In the rows, zero is written as 128.
One turn or mirror swaps these rows in pairs. Which row does each one swap with?
The rows were stretched afterwards, more along some directions than others.
J_866: [122 130 114 139 147 119 135 146 143 134 131  94 119 133 117 133 144 138
 118 162 134 143 103 153 109 118  97 125 127 161]
J_61: [105 156 164 127 144 134 122 126 134 134 110 123  89 136  88 108 148 146
 129 120 114 131 119 135 136 135  97 115 111 128]
J_98: [ 98 131 133 117 153 143 127 127 146 129 116 121 117 121 101 119 117 149
 134 144 122 130 133 149 112  76 124 129 128 149]
J_640: [ 91 115 151 132 121 126 147 129 118 126 130 130 128 152 113 128 142 127
 110 130 105 134 120 147 118 117 118 102 114 119]
J_367: [ 93 121 160  77 134 124 136 121 122 115 111 113 107 154  97 120 130 135
 142 105  83 120 109 156 131 119 119 117 125 135]
J_271: [108 127 139 114 141 126 140 120 110 117 135 116 131 172 108 138 147 138
  95 133 105 135 120 130 127 116  96 111  86 105]
J_951: [ 82 143 135 136 146 161 128 118 118 120 126 122 112 149 114 121 147 150
 104 142 116 149 130 144 118 104  72 118 106 120]
J_718: [ 82 137 139 100 125 128 120 120 130 102 115 135 128 150  81 116 136 152
 129 142 113 138 104 157 118  96 105 120 113 145]
J_112: [118 130 129 145 137 140 129 130 128 126 118 141 116 124  97 122 134 136
  99 152 131 116 133 132 124 121 124 110 124 115]
J_59: [130 149 123 124 148 143 133 133 115 120 137 112 132 158  95 135 148 139
 105 138 144 138 113 139 111 130  91 118  99 123]
J_933: [128 136 121 158 156 140 144 143 118 132 133 120 124 136 110 144 150 149
 106 154 128 129 124 119 105 128 125 127 122 138]
J_809: [111 141 137 127 106 123  99 126 134 130 128 135 125 138 122 127 136 135
 100 116  96 138 126 144 128 145  98 107 122 111]
J_645: [128 102 144 107 121 133 149 120 125 145 113 123  94 142 112 134 120 116
 115 101 101 115 116 155 126 133 108 111 145 118]
J_719: [135 118 157 121 133 106 144 115 109 142 125 140 105 140 134 136 144 125
 103 124 129 142 138 138 147 151 108 104 107 113]
J_436: [123 136 142 156 140 119 117 126 142 130 116 121 101 125  99 107 159 122
 124 135 138 144 120 143 116 131 101 122 127 145]
J_459: [119 124 141  96 140 142 135 122 100 132 115 128 112 135 122 134 123 137
 129 120 112 117 134 146 154 143 128 123 128 131]
J_563: [139 134 154 130 145 100 147 109 121 123 129 142 105 156 112 112 164 134
 110 153 145 166 122 139 124 115 102 115 102 131]
J_580: [ 87 150 145 152 160 139 157 129 112 127 118 122 102 154  97  94 154 145
 139 166 135 134 117 123 113 115 102 133  94 149]
J_618: [105 123 154 103 138 141 132 109 132 139 121 128 112 123 131 117 122 138
 121 113 135 118 161 139 142 119 112 119 128 127]
J_484: [120 147 151 109 150 138 127 122 122 127 106 107 105 143  77 111 139 126
 149 114 122 132  96 149 139 124 111 112 124 151]
J_948: [120 123 135  97 156 141 136 124 127 135 118 117 102 145  96 112 116 141
 146 118  98 126 132 147 127  99 116 132 128 142]
J_253: [110 155 164 136 166 121 157 137 128 149 134 115 107 142 112 107 154 140
 138 137 146 140 111 139 118 126 105 130 113 147]
J_225: [104 146 135 124 146 167 141 106 116 124 108 143  90 143  87 118 134 154
 109 140 130 123 145 125 134 131 137 129 123 125]
J_644: [122 135 144 142 129 146 151 127 134 141 137 126 127 147  98 124 157 129
  87 132 128 123 113 139 100 130 122 102 116 115]
J_139: [ 94 146 165  74 160 148 142 105 109 122 106 146  99 152  85 108 133 150
 133 130 127 142 120 142 143 113 105 124 128 136]
J_738: [133 151 126 153 150 152 124 137 131 138 129 125 113 145  71 117 152 135
 116 139 152 136 119 139 114 133 109 128 134 135]
J_11: [121 136 133  85 166 133 138 119  97 121 126 135 115 151 119 141 112 151
 129 128 112 143 121 151 137  92 105 129 125 135]
J_451: [135 108 140 112 135  99 140 138 127 128 132 120 128 145  97 149 138 113
 114 116 114 122 104 142 114 143  95 102 113 121]
J_750: [106 123 171  89 116 102 131 109 137 115 123 133 115 143 101 109 142 134
 116 128 117 141 112 165 136 125 102 105 121 124]
J_42: [124 130 153 144 145 115 150 132 141 124 123 118 103 135 100 146 138 136
 108 130 114 120 114 125 119 130 132 113 120 133]
J_53: [122 127 127 126 133 122 136 126 132 120 117 125 120 135 108 120 129 143
 111 158 119 137 116 144 107  88 114 119 111 147]
J_17: [120 134 123 130 146 159 140 135 117 133 122 108 123 143 108 112 146 141
 130 149 138 135 126 148 125 121 111 128 133 145]
J_227: [132 122 132 148 132 128 131 117 110 105 126 112 116 149 116  96 137 114
 126 131 123 129 118 141 109 118 102 115 109 126]
J_18: [127 144 148 138 152 113 145 123 124 140 137 138 118 138 121 107 153 138
 112 153 150 151 134 134 123 129 105 114 110 129]
J_522: [ 94 127 161 123 109 115 122 122 155 136 107 152 100 121 108 114 147 134
 109 133 127 143 121 153 122 140 120 112 149 147]
J_118: [ 94 148 152 112 152 153 129 129 125 132 120 124 100 147 102 126 133 141
 128 119 110 143 124 140 117 122 114 115 133 137]
J_269: [146 133 133 101 155  98 126 142 111 115 131 125 125 140 105 133 131 131
 146 130 121 149 100 161 118 122  97 116 116 154]
J_68: [118 129 143 129 148 143 163 122 118 127 116 107  97 169  67  98 151 118
 140 128 116 119  98 126 104 125 112 120 101 146]
J_257: [112 129 132 111 140 140 137 141 116 136 139 126 143 135  99 168 136 134
  97 115 126 114 111 135 135 142 117 113 137 119]
J_197: [ 99 121 162 103 125 113 143 128 132 131 115 127 108 147 109 144 136 128
 124 109 105 133 120 148 136 147 136 111 123 127]
J_207: [101 111 140  78 131 114 138 125 141 135 120 122 113 140 104 129 125 120
 124 115 103 127 101 166 121 105 115 109 141 141]
J_520: [119 143 148 116 131 107 106 108 144 122 118 134 109 135  94 102 151 138
 103 131 129 144 116 134 125 139 103 106 115 133]
J_589: [133 148 169 128 148 136 142 119 119 136 126 128 101 148  88 117 155 128
 112 124 139 144 113 135 142 151 116 110 108 127]
J_725: [ 85 102 163 128 124 109 141 131 143 130 106 134  95 136 105 109 142 122
 130 132 100 131 118 148 124 129 101 109 128 139]
J_605: [104 127 142 127 137 134 136 102 123 122 102 147  93 147  83 121 129 135
 110 120 102 111 126 123 127 135 128 100 125 118]
J_420: [103 146 134 170 142 143 115 131 155 137 134 126 126 119 103 128 150 141
  97 135 128 131 148 121 104 129 105 123 133 131]
J_86: [ 88 146 172 107 155 131 154 119 123 125 135 155 117 151 105 115 164 140
 108 140 148 149 134 130 125 113 112 116 103 120]
J_214: [ 78 130 188 124 115 120 145 117 157 143 122 150 108 127  88 102 144 126
  98 128 125 119 113 144 113 120 125 103 136 120]
J_411: [124 150 148  91 143 125 125 111 131 143 107 130 109 134  82 111 124 139
 131 123 128 125 108 149 131 116 113 133 135 142]
J_482: [103 144 113 150 136 139 114 128 146 119 119 109 130 146  85 105 141 149
 122 154 109 145 102 150  87 119  90 126 132 158]
J_766: [110 165 149 118 170 151 144 127  96 120 126 116 117 165  81 123 158 141
 118 136 137 154 120 135 126  94  86 117  95 132]
J_969: [105 139 146 124 150 129 134 108 123 124 121 139 116 153 109 137 136 148
 102 123 116 136 135 130 132 106 114 109 120 110]
J_851: [135 128 120 129 125 114 110 122 139 119 119 118 110 132 107 125 134 140
 120 131 107 122 108 140 115 146 105 116 117 142]
J_559: [ 85 121 139 112 133 128 126 137 126 113 126 130 132 132 111 137 132 145
 118 138 101 123 130 146 124 122 126 120 133 123]
J_732: [132 135 138 153 135 106 128 111 131 118 119 131 113 135 125 107 147 134
 102 154 131 157 137 128 133 128  98 115  94 132]
J_275: [124 135 156  98 131 126 141 115 120 140 115 152 122 146  93 141 131 128
 102 122 127 122  97 150 137 133 131 111 138 121]
J_351: [ 89 138 165 112 140 151 145 109 109 123 130 141 117 164  98 122 151 136
  97 119 113 151 134 138 142 108  97 110  92 105]
J_790: [ 76 160 146 136 141 153 119 126 124 100 114 131 118 163  65 106 154 155
 118 145 112 150 110 141 113  92  90 109 100 122]
J_582: [138 125 118 149 112 119 122 133 148 126 146  97 138 137 118 130 139 120
 100 125 111 120 110 140 105 139  95 108 109 119]
J_864: [125 144 162 104 161 114 137 116 123 119 117 141 110 140  78 101 128 131
 140 141 135 144 114 144 117  95 121 126 119 144]
J_812: [112 135 146 146 128 131 147 137 165 155 135 124 112 118 108 136 134 141
 108 126 122 116 125 141 109 126 144 120 144 141]
J_83: [ 92 122 169  79 140 121 151 120 121 137 109 167 105 143  95 145 130 138
 123 110 120 141 124 146 138 120 133 118 139 133]
J_532: [104 126 149 122 145 117 149 124 124 131 120 128 118 152 127 125 151 150
 114 154 113 155 114 155 128 132  86 123 114 151]
J_497: [109 128 182 102 131 106 153 109 119 133 103 142  88 148 125 124 147 140
 122 132 125 160 128 152 157 128 116 124 112 136]
J_162: [ 75 146 146 112 129 123 128 130 145 116 121 122 125 141  86 107 128 148
 122 140 114 141 103 150 110  84 106 126 105 148]
J_664: [114 148 119 157 145 164 134 136 129 126 126 104 122 146  80 131 141 135
 109 128 114 116 103 124 104 133  98 120 127 134]
J_99: [ 82 129 130 125 132 136 105 142 139 121 134 133 143 131 114 168 133 156
 105 132 101 129 135 141 113 105 106 114 145 125]
J_685: [114 136 161 103 159 132 140 121 109 130 111 143  94 151  77  96 150 131
 138 140 138 142 117 146 122 126  95 114 117 135]
J_494: [116 146 131 130 158 143 127 143 131 143 138 117 133 145  99 141 149 139
 124 123 137 137 108 141 118 136  97 118 144 153]
J_688: [112 107 134 115 130 133 143 122 100 115 127 127 129 172  99 137 142 119
 110 125 106 137 106 150 115 129  83  99 107 120]
J_561: [120 131 151 123 150 121 162 127 104 125 141 114 124 165 102 128 166 131
  99 143 126 133 116 136 110 119 100 108  82 108]
J_574: [ 90 116 157  99 131 140 136 127 125 121 113 126  97 154  96 135 126 128
 114 101  78 108 123 145 136 134 116 110 134 108]
J_96: [101 120 157 147 121 108 144 126 146 140 126 130 112 137 108 134 134 126
 104 121 102 122 120 137 116 121 119 105 135 119]
J_425: [109 137 172  84 136 113 148 126 123 134 126 132 110 153  86 117 143 126
 123 108 123 133 100 157 139 154 121 111 115 131]
J_676: [108 101 139  76 143 112 142 125 106 115 129 132 126 155 121 146 124 132
 125 117  95 145 107 151 133 131  97 110 120 133]
J_181: [123 149 144 103 173 146 151 141 103 121 132 114 123 169  79 110 154 134
 129 147 150 138 111 140 126 119  92 119  92 132]
J_260: [106 144 162 104 130 108 129 127 124 114 123 127 128 161  75 111 147 148
 118 148 117 157  93 166 117 104  79 100 104 138]
J_442: [ 97 132 111 158 136 163 119 140 129 121 110 111 117 135  91 136 122 142
 123 131  90 111 133 131 114 113 121 124 132 131]

J_640 is swapped with J_719
J_933 is swapped with J_83
J_214 is swapped with J_732
J_197 is swapped with J_561
J_866 is swapped with J_207
J_750 is swapped with J_582
J_522 is swapped with J_53
J_951 is swapped with J_484
J_86 is swapped with J_42
J_809 is swapped with J_260
J_227 is swapped with J_618

